In the rows, zero is written as 128.
Each path below is one point turned by a fixed rotation once a step. After each direction that follows a path, write how fast that rotation turns it, in degrees per step (0 if it stays still).
Each turn is a multiple of 5 degrees from 10 to 175, or 0.
Each row of a path follows its step; steps can be skipped.

step 7: [125 125 128 131 126 131 135 129 132 126 138 124 130 131 131 135 146 125
 128 129 134 128 133 126 137 131 128 122 123 127 128 129 121 131 125 138
 127 115 122 121 118 126 126 129 126 135 119 129 119 136 130 123 123]
step 8: [116 120 135 123 123 122 136 121 142 133 126 126 132 131 125 123 126 139
 125 121 126 137 130 125 130 131 126 125 128 128 129 141 130 129 124 130
 136 131 134 120 130 133 126 130 131 127 121 128 124 138 128 132 132]
step 9: [130 124 120 123 130 136 128 138 138 138 124 125 125 130 120 121 123 133
 129 130 130 117 121 127 137 130 129 121 131 130 125 123 128 129 129 117
 128 128 127 127 122 121 132 129 130 121 117 125 125 141 125 128 129]
step 11: [127 127 133 130 125 131 123 123 131 137 133 130 129 130 129 120 131 129
 123 124 137 135 125 121 127 129 131 132 125 122 122 119 130 119 120 122
 120 144 131 128 137 132 117 128 125 130 127 128 127 132 125 137 134]
step 12: [130 128 129 129 131 131 138 132 129 139 130 117 130 133 128 128 130 122
 124 129 131 123 127 122 126 129 125 129 116 137 135 113 116 127 131 126
 126 124 124 129 129 126 122 127 128 131 123 119 130 119 127 133 138]
step 31: [123 124 120 125 136 125 134 134 131 122 120 129 132 141 123 123 124 126
 138 125 123 126 136 127 126 128 130 128 115 142 127 130 134 124 122 133
 135 125 125 132 136 131 128 132 136 130 131 125 130 129 124 129 136]
step 34: [126 128 123 132 143 125 140 114 123 132 125 135 133 136 129 127 137 128
 132 123 131 129 122 131 127 133 125 120 134 128 122 117 134 125 125 129
 123 126 125 123 132 140 129 123 131 133 129 132 128 128 128 122 133]
step 44: [123 136 128 124 133 138 132 130 135 136 134 128 129 130 129 130 134 123
 135 130 124 119 127 120 128 138 132 134 121 136 118 119 122 130 131 128
 136 128 130 138 130 135 125 129 120 129 120 133 125 136 132 126 123]
step 46: [134 130 120 130 118 121 128 125 130 124 127 129 127 130 120 131 132 132
 125 123 137 125 118 133 131 140 131 122 131 131 131 112 132 131 118 130
 126 138 132 125 126 135 128 128 126 130 121 118 131 135 125 125 126]
Directions:
[126 127 129 130 124 129 126 128 124 128 127 126 127 128 126 128 130 130
 128 129 127 129 126 126 130 126 126 127 129 129 127 129 128 128 126 129
 129 126 128 127 127 129 129 131 130 127 127 127 128 129 130 126 126]  35
[128 128 128 128 127 125 127 127 129 128 129 129 127 129 128 127 125 127
 130 127 127 133 127 129 126 127 129 127 125 127 131 129 128 128 127 125
 129 129 130 127 127 128 126 130 128 126 128 130 130 128 130 128 127]  145
[130 128 129 128 127 128 131 128 129 126 125 128 126 129 130 128 128 129
 128 126 128 127 129 128 126 127 126 125 130 130 131 129 128 129 127 129
 130 127 127 129 127 127 127 127 128 128 127 127 128 131 124 131 126]  65
[132 129 128 130 130 127 126 128 129 129 131 126 128 129 126 125 130 126
 128 128 127 127 130 127 128 128 128 127 127 131 128 126 128 130 128 127
 131 128 128 129 125 127 129 129 129 129 130 127 127 129 127 125 128]  135
[128 126 127 124 130 129 125 128 129 127 127 129 128 127 127 126 128 128
 128 128 127 129 129 129 130 129 128 127 127 130 129 130 130 129 128 130
 126 129 128 130 127 128 130 129 129 122 127 126 127 127 127 129 127]  65

step 8: [131 120 127 129 122 118 137 138 127 121 121 129 129 122 131 122 137 123
 138 134 129 132 134 127 123 138 122 122 129 125 132 121 124 138 127 128
 123 129 134 126 125 126 126 140 132 133 129 127 127 126 130 128 134]
step 11: [129 128 130 132 124 123 128 125 130 130 115 135 126 121 128 119 137 123
 133 127 135 138 129 119 130 130 131 131 122 139 131 128 129 128 131 129
 121 138 133 123 122 123 127 124 137 138 136 128 130 128 121 131 130]
step 13: [126 115 125 125 123 123 137 130 124 129 122 126 123 125 124 119 135 125
 139 123 121 121 128 120 123 120 129 127 129 118 120 120 117 134 126 125
 126 132 125 126 121 122 128 131 129 130 131 129 124 135 132 127 133]
step 16: [132 122 124 131 130 134 135 120 136 132 116 132 122 116 123 126 133 120
 142 129 125 124 131 127 129 124 130 134 127 135 135 131 122 134 129 126
 133 134 130 128 127 129 130 127 139 130 134 133 127 134 122 124 131]
step 17: [120 121 126 126 126 122 130 130 135 121 125 130 132 123 131 124 127 128
 149 119 125 131 134 124 132 132 129 133 139 126 127 125 124 131 133 126
 123 124 129 117 123 122 131 130 132 125 121 128 119 134 130 124 130]
step 33: [131 124 122 138 125 118 133 127 139 126 125 127 129 117 137 129 136 120
 136 132 128 132 129 131 127 131 124 135 135 129 131 127 134 126 133 130
 123 134 140 124 123 127 129 131 138 130 135 130 128 135 129 131 124]
step 35: [128 123 136 129 125 123 142 126 125 129 132 121 125 123 126 125 128 130
 139 121 124 120 130 132 120 132 123 124 134 133 114 122 124 133 133 131
 121 133 127 132 125 123 132 123 126 126 127 140 124 134 132 123 127]
step 38: [133 122 126 138 120 128 138 133 136 128 122 123 129 122 122 129 136 125
 143 131 129 119 128 117 129 129 127 134 132 126 129 126 125 129 128 126
 129 135 143 134 124 122 129 128 129 127 126 128 125 134 136 124 128]
step 45: [127 116 124 133 124 121 131 123 132 133 119 126 129 131 129 121 139 123
 134 121 128 131 129 132 128 139 133 132 126 125 135 114 125 128 133 129
 125 134 130 126 126 129 123 123 135 138 119 131 123 133 131 126 127]
Directions:
[128 128 127 129 127 130 130 129 128 125 125 127 125 129 129 130 125 131
 126 127 126 130 128 129 125 128 125 127 125 128 128 128 127 131 126 129
 128 127 128 129 127 127 126 130 127 129 130 127 127 127 130 127 128]  65
[129 130 130 129 127 128 125 125 126 128 127 129 126 130 129 129 128 127
 126 126 129 129 129 127 127 129 126 127 128 127 127 127 129 128 131 128
 125 130 127 130 130 128 128 125 125 129 129 128 127 129 126 125 127]  85
[130 128 127 131 128 130 127 128 127 128 127 128 129 127 130 130 128 125
 127 131 129 128 129 129 128 129 129 129 130 126 129 126 126 131 128 131
 130 127 126 129 127 132 129 128 128 131 128 127 130 128 128 128 129]  100

step 0: [129 125 134 126 131 121 135 125 131 123 127 125 139 139 126 129 125 117
 128 127 125 131 130 129 137 120 115 130 135 122 117 138 121 129 136 135
 131 127 128 120 122 122 129 129 132 127 140 139 137 124 124 117 126]
step 5: [131 132 132 129 131 128 128 133 135 129 128 128 122 142 141 131 132 129
 121 127 132 119 117 131 135 130 131 136 136 125 136 131 133 108 125 129
 129 128 121 121 127 126 128 123 140 127 124 121 129 136 125 137 126]
step 20: [123 133 130 129 123 133 127 134 125 122 132 139 134 111 125 125 130 126
 134 125 128 121 122 119 116 125 127 130 123 126 128 123 136 130 126 133
 120 132 129 122 123 112 129 132 125 142 128 120 131 121 128 120 118]
step 28: [126 112 125 132 114 139 130 125 137 123 140 121 135 133 141 126 130 120
 127 138 135 131 131 127 129 132 134 132 122 127 131 121 128 128 130 127
 130 126 123 131 127 122 130 125 128 136 128 138 134 132 134 142 134]
step 29: [121 121 132 132 136 135 122 118 131 136 121 128 134 124 123 140 127 122
 129 118 135 126 141 123 121 129 130 129 121 132 128 138 125 129 136 125
 130 125 123 130 133 127 120 137 130 129 125 145 122 124 133 124 130]
step 32: [121 122 141 127 128 121 132 133 122 119 131 126 136 137 136 121 127 126
 134 130 121 120 134 129 120 118 127 127 127 130 133 125 127 118 115 121
 130 134 131 125 119 125 128 123 132 139 124 118 114 127 130 131 129]
step 39: [129 125 126 142 122 125 127 114 133 126 127 132 139 134 132 126 134 126
 134 127 132 127 127 121 131 128 131 125 126 109 124 126 135 129 132 131
 135 126 131 127 124 123 119 117 127 125 129 141 139 127 125 117 127]
step 40: [122 117 118 138 128 125 132 133 140 134 130 124 127 135 122 135 122 133
 126 124 130 127 130 125 129 137 116 137 125 132 144 125 129 121 129 131
 130 122 117 120 137 127 119 125 124 130 121 131 129 118 128 128 132]
step 46: [129 130 132 128 128 139 126 123 133 132 126 134 122 145 122 130 130 143
 128 131 132 122 130 129 119 130 121 135 131 126 133 124 118 121 135 126
 126 123 121 131 144 136 130 133 125 123 121 118 135 128 136 130 126]
Directions:
[127 129 130 129 127 128 130 127 128 129 128 128 127 128 128 126 129 126
 128 129 129 126 127 127 130 130 129 128 127 128 128 126 126 128 125 131
 125 128 129 129 123 127 127 127 128 129 127 128 130 132 126 129 127]  170
[129 129 128 128 127 131 127 130 128 125 128 125 126 125 127 125 128 130
 128 125 129 128 127 127 127 128 130 128 131 127 128 128 127 131 129 128
 128 127 126 129 130 126 127 130 127 129 129 127 127 131 128 127 128]  10
[126 131 128 127 127 129 129 129 126 128 128 128 126 127 129 129 129 127
 128 127 129 123 129 130 128 128 130 128 128 127 127 129 130 125 127 127
 127 126 127 128 128 127 128 130 131 130 126 130 125 126 128 126 128]  120
[126 129 130 130 128 128 123 127 128 128 127 127 127 129 125 127 129 127
 128 130 128 128 129 126 127 126 125 129 128 127 127 126 127 128 130 125
 129 127 128 128 127 129 128 126 130 129 131 128 127 127 127 126 128]  110
[130 128 130 127 130 126 130 127 125 129 127 127 128 128 128 129 130 128
 127 127 131 127 128 127 126 130 126 126 126 126 127 130 129 131 130 127
 127 128 127 127 129 130 128 129 128 126 129 130 128 131 126 126 129]  175
